Each path below is one point turned by a fixed rotation once a step. After each direction that follows a path, write how fast that rotation turns it, in degrees per step (0 if it stays still).
Each turn is a multiple of 5 degrees from 10 to 175, or 0.
Each row of a path follows its step; steps can be skipped.
Path 1:
step 0: 2.259; -0.534; -3.332; 0.256; 3.070; -0.751; 0.920; -1.457; -1.257; 0.381; -6.001; 2.924; -0.859; -1.818; 5.548; -0.306; 2.581; 1.923; -1.817; -0.377; 0.066; -4.203; -1.663; 2.064; 0.332; -2.433; 1.450; 2.266; -1.746; 4.689; 2.897; -1.384; 1.103; 3.251; -1.341; -0.284; 0.001; 0.691; -2.894; 4.458; 1.736; -2.221; -0.651; -0.712; 2.316; 0.022; -1.266; 0.858; -3.420; -1.529; -0.160; 2.796; -2.478; 3.892; -2.734; 0.424; 2.095; -1.813
step 2: -0.782; -1.504; -3.043; -0.830; 3.039; -3.300; -1.073; -0.078; 4.060; -0.569; -2.811; -3.042; 0.707; 1.526; 4.353; 2.172; 0.325; 3.786; -1.683; -1.005; -1.360; -0.686; -0.457; 0.709; -1.850; 2.635; 0.687; 1.935; -0.581; 0.983; -1.580; -2.483; -1.534; 0.305; -1.243; 6.712; 3.489; 1.375; 0.990; -2.393; -1.461; -2.337; -1.499; 1.701; 2.734; 0.018; -0.261; 0.543; 2.450; -0.941; 2.365; 2.895; 6.251; -1.321; -4.479; -0.050; 1.311; -1.784
step 3: -0.159; -1.229; -0.787; -1.434; 3.593; -3.206; 4.340; -2.704; 3.751; 0.313; -0.216; -0.358; -2.116; -0.170; 3.114; 2.021; -0.185; 2.817; -0.953; 2.129; -2.258; -3.022; -2.162; 5.365; 3.696; 0.913; -3.319; -1.593; 0.192; -0.170; 3.673; -0.191; 1.475; 2.832; -1.697; 2.202; 0.812; -2.075; 0.140; 1.414; -2.359; -0.542; -1.887; -1.951; -0.848; 2.788; -0.182; 0.421; -0.821; 2.033; -0.661; -5.105; 6.021; 0.165; 2.517; -1.360; 0.136; 1.632
step 5: 3.813; -1.160; 0.954; -4.858; 0.848; 0.034; -0.270; -1.149; -4.108; 2.305; 0.189; -0.194; 1.282; -3.364; 7.608; -0.389; 3.444; 1.516; 0.401; 0.160; -5.057; -0.416; -1.621; -2.168; 1.510; -0.733; 1.066; 1.565; -0.298; -1.289; 1.766; 1.361; 0.503; -2.283; -1.023; -0.448; 5.615; 1.233; 2.796; 0.891; 1.294; -4.769; -1.883; -0.436; 0.496; -1.188; 0.870; 2.325; 0.516; 0.893; 3.221; -1.009; 1.622; 1.660; 3.691; -0.674; -0.497; 0.168
step 6: 2.514; -0.696; -2.262; -0.676; -3.646; -0.188; 3.634; 0.975; -1.271; -3.015; -2.602; -1.076; -1.030; -2.535; 2.578; 0.246; -1.539; 0.919; -3.450; -2.872; -3.056; -6.836; -1.735; -0.353; 1.494; 2.019; -1.111; 1.681; -2.313; 1.654; 2.519; -2.481; 2.409; -0.500; -0.707; 0.817; 5.638; -0.939; -1.909; 2.511; -0.803; -1.286; -3.040; 0.383; -1.094; -0.186; -4.211; 1.625; 1.044; -2.621; 0.413; -0.779; -3.251; 2.993; -1.686; -0.345; 0.545; -3.953
step 7: -0.982; 2.409; -1.553; -2.178; 1.643; -3.474; 2.473; -2.077; -2.362; -2.186; -2.017; -0.086; -1.472; -0.478; 2.218; -1.278; 1.710; 0.904; 0.849; 0.072; 0.183; -2.999; -1.283; 2.557; 0.596; 2.108; -2.661; -1.823; -2.407; 3.145; 3.851; 5.786; 3.459; -4.960; 2.880; 1.521; -0.837; 1.304; 2.450; -0.307; 0.534; -3.557; 0.650; 1.254; 1.950; 2.819; -3.780; -0.564; -0.380; -4.440; 3.360; 4.066; 1.425; 1.216; -1.863; -1.964; 1.120; -0.535
step 14: 1.122; -0.595; 0.613; 0.993; 1.580; 0.945; 3.293; -3.919; -0.243; 0.201; 0.108; -2.838; 1.666; -0.893; 0.321; -0.709; -0.402; 2.562; 3.805; 0.800; 0.117; 0.489; 3.444; -1.665; -1.523; -0.683; -3.343; 1.304; -0.909; -1.030; 3.877; 0.235; 2.053; 0.224; 1.474; 3.322; 3.756; -0.665; 7.274; 1.520; -3.819; -6.308; -1.300; -1.118; -1.521; 3.599; -2.676; 1.874; 3.007; -1.995; 2.558; -1.179; 1.874; -2.705; 1.671; -0.499; 0.639; 0.028
step 17: 3.120; 1.675; -3.000; 0.499; 3.380; -2.725; 1.504; 0.866; -4.257; -2.178; -1.435; 1.502; -1.865; 0.501; 1.300; -0.547; 2.097; 2.808; 1.573; -1.269; 1.370; -1.649; -2.202; -0.751; -0.216; -2.265; -2.886; 3.545; 0.591; -1.011; -1.320; -0.176; -2.881; -3.713; -0.414; 2.912; 3.310; -0.520; 0.855; -4.064; -3.106; -0.122; 1.430; 1.688; 1.241; 0.250; -4.943; 0.734; 3.483; 0.184; 2.310; 4.533; -3.190; 4.710; 3.025; 1.713; 0.741; -2.311
Directions:
-0.560; -0.251; -1.078; -0.667; 0.457; 0.288; -0.778; 1.270; -0.139; -0.211; -0.575; -0.741; 1.137; 0.263; -0.802; 0.168; 0.396; 0.282; 1.075; -1.004; -0.650; -1.351; -0.548; -0.417; -0.845; -0.245; 0.399; -0.342; -0.414; 1.076; 0.624; 0.811; 0.299; 0.352; 0.319; -0.519; 0.011; -0.257; 0.559; 0.891; 0.414; -0.639; -0.003; 0.140; 0.049; 0.073; -1.088; -1.414; -0.174; -0.315; -0.858; 0.470; -0.194; -1.208; -0.409; -0.263; -0.601; -1.286 | 60
-0.458; -0.979; -0.557; 0.185; 1.154; -0.915; 0.018; -0.584; -1.296; -0.252; 0.283; 0.152; -0.705; 0.585; 0.792; -0.738; 0.887; -0.954; -0.861; 0.464; 0.021; 0.732; -0.542; -0.733; -1.024; -0.674; 0.394; -0.082; -0.162; 1.035; 0.548; 0.917; 0.228; 0.516; -1.186; -0.563; -0.419; 0.214; 0.807; -0.135; -0.278; -1.039; 0.192; 0.288; -0.975; 0.823; -0.554; -0.027; -0.069; 0.490; -0.007; -0.243; 0.619; -0.088; 0.938; 1.329; 0.357; 0.991 | 155
0.053; 0.622; -0.371; 0.495; -0.892; 1.730; 1.204; -0.261; -0.307; -0.668; 0.387; -0.743; 0.215; 0.571; -0.777; -1.008; 0.493; 1.570; 0.277; -0.271; 1.044; 1.015; -0.437; -0.221; 0.603; -0.762; -0.001; 0.073; -0.145; -0.744; 0.079; 0.509; 0.718; 0.025; -0.123; -0.220; -0.011; -0.027; 1.132; -1.421; -0.111; 0.155; -0.764; -0.163; -1.101; 0.091; -1.017; 0.052; -0.536; 0.945; 0.560; 0.625; 0.003; 0.399; 0.038; 0.260; -0.562; -0.930 | 10
0.755; 0.104; -0.702; 0.584; -0.286; 0.440; 0.759; 0.096; -1.318; 0.753; 0.148; -0.083; 0.206; 0.133; 0.480; 0.103; -1.253; 0.064; -0.348; 0.598; -0.095; 0.005; -0.188; 1.302; 1.369; 0.072; -0.306; -1.014; -1.278; 1.704; 0.388; 0.158; 0.053; -0.298; 0.434; -0.304; -1.275; -0.234; -1.053; -0.083; -1.488; 0.424; 0.547; -1.126; -0.603; -0.343; 0.083; -0.575; -0.364; -0.448; -0.411; 0.823; -0.103; -0.764; -0.013; 0.425; 0.276; 0.093 | 115
-0.354; -0.535; -0.185; -0.048; 0.708; 0.372; 0.575; 0.131; -1.033; -0.131; 1.224; 0.119; 1.094; -0.139; -1.022; -0.521; 0.231; 0.495; -0.692; 1.005; 0.011; -1.176; 0.508; -1.188; 0.613; 0.587; -1.484; 0.389; 0.003; -1.103; -0.461; -0.356; -0.221; -0.522; -0.402; 1.530; -1.146; -0.546; 0.353; 1.074; 0.814; -0.458; 0.243; 0.112; 0.102; -0.641; 0.243; -0.651; -0.226; -0.384; -0.366; 0.479; -0.133; 0.281; -0.074; 1.347; -0.180; 0.543 | 10
0.334; -0.094; -0.091; -0.014; 0.316; -0.844; 1.170; -0.846; 1.225; 0.369; 0.416; -0.293; -0.535; 0.237; 0.197; -0.520; 0.466; -0.171; -0.901; 0.591; 0.242; -1.618; 0.311; -0.174; 0.333; 0.398; 0.409; -0.383; 0.211; 0.217; 0.814; -0.498; 0.772; 0.024; -0.641; -1.636; -0.494; -0.508; 0.110; -0.013; 1.068; 1.095; 0.850; -0.079; -0.317; -0.057; 0.484; 0.504; -0.045; 0.489; -0.322; -0.706; -0.228; -0.087; -1.087; 0.661; -0.021; -2.156 | 115
0.502; -0.352; 0.308; -0.263; -0.642; -1.089; 0.505; -0.224; 0.517; -0.105; 1.468; -0.488; 0.000; -0.886; -0.117; -0.654; 0.082; -0.132; 1.749; -0.183; -0.596; 0.449; 0.373; 0.805; 1.302; -0.224; -0.044; -0.450; -0.120; -0.621; 0.012; 1.095; 0.515; -0.310; -0.084; -0.980; 0.072; -1.285; 0.756; 0.211; 0.265; -1.104; 0.392; 0.363; -0.217; 0.121; 0.758; -0.307; -0.989; -1.080; -0.402; -0.967; 0.811; -0.265; 0.707; -0.592; -0.775; 0.850 | 170
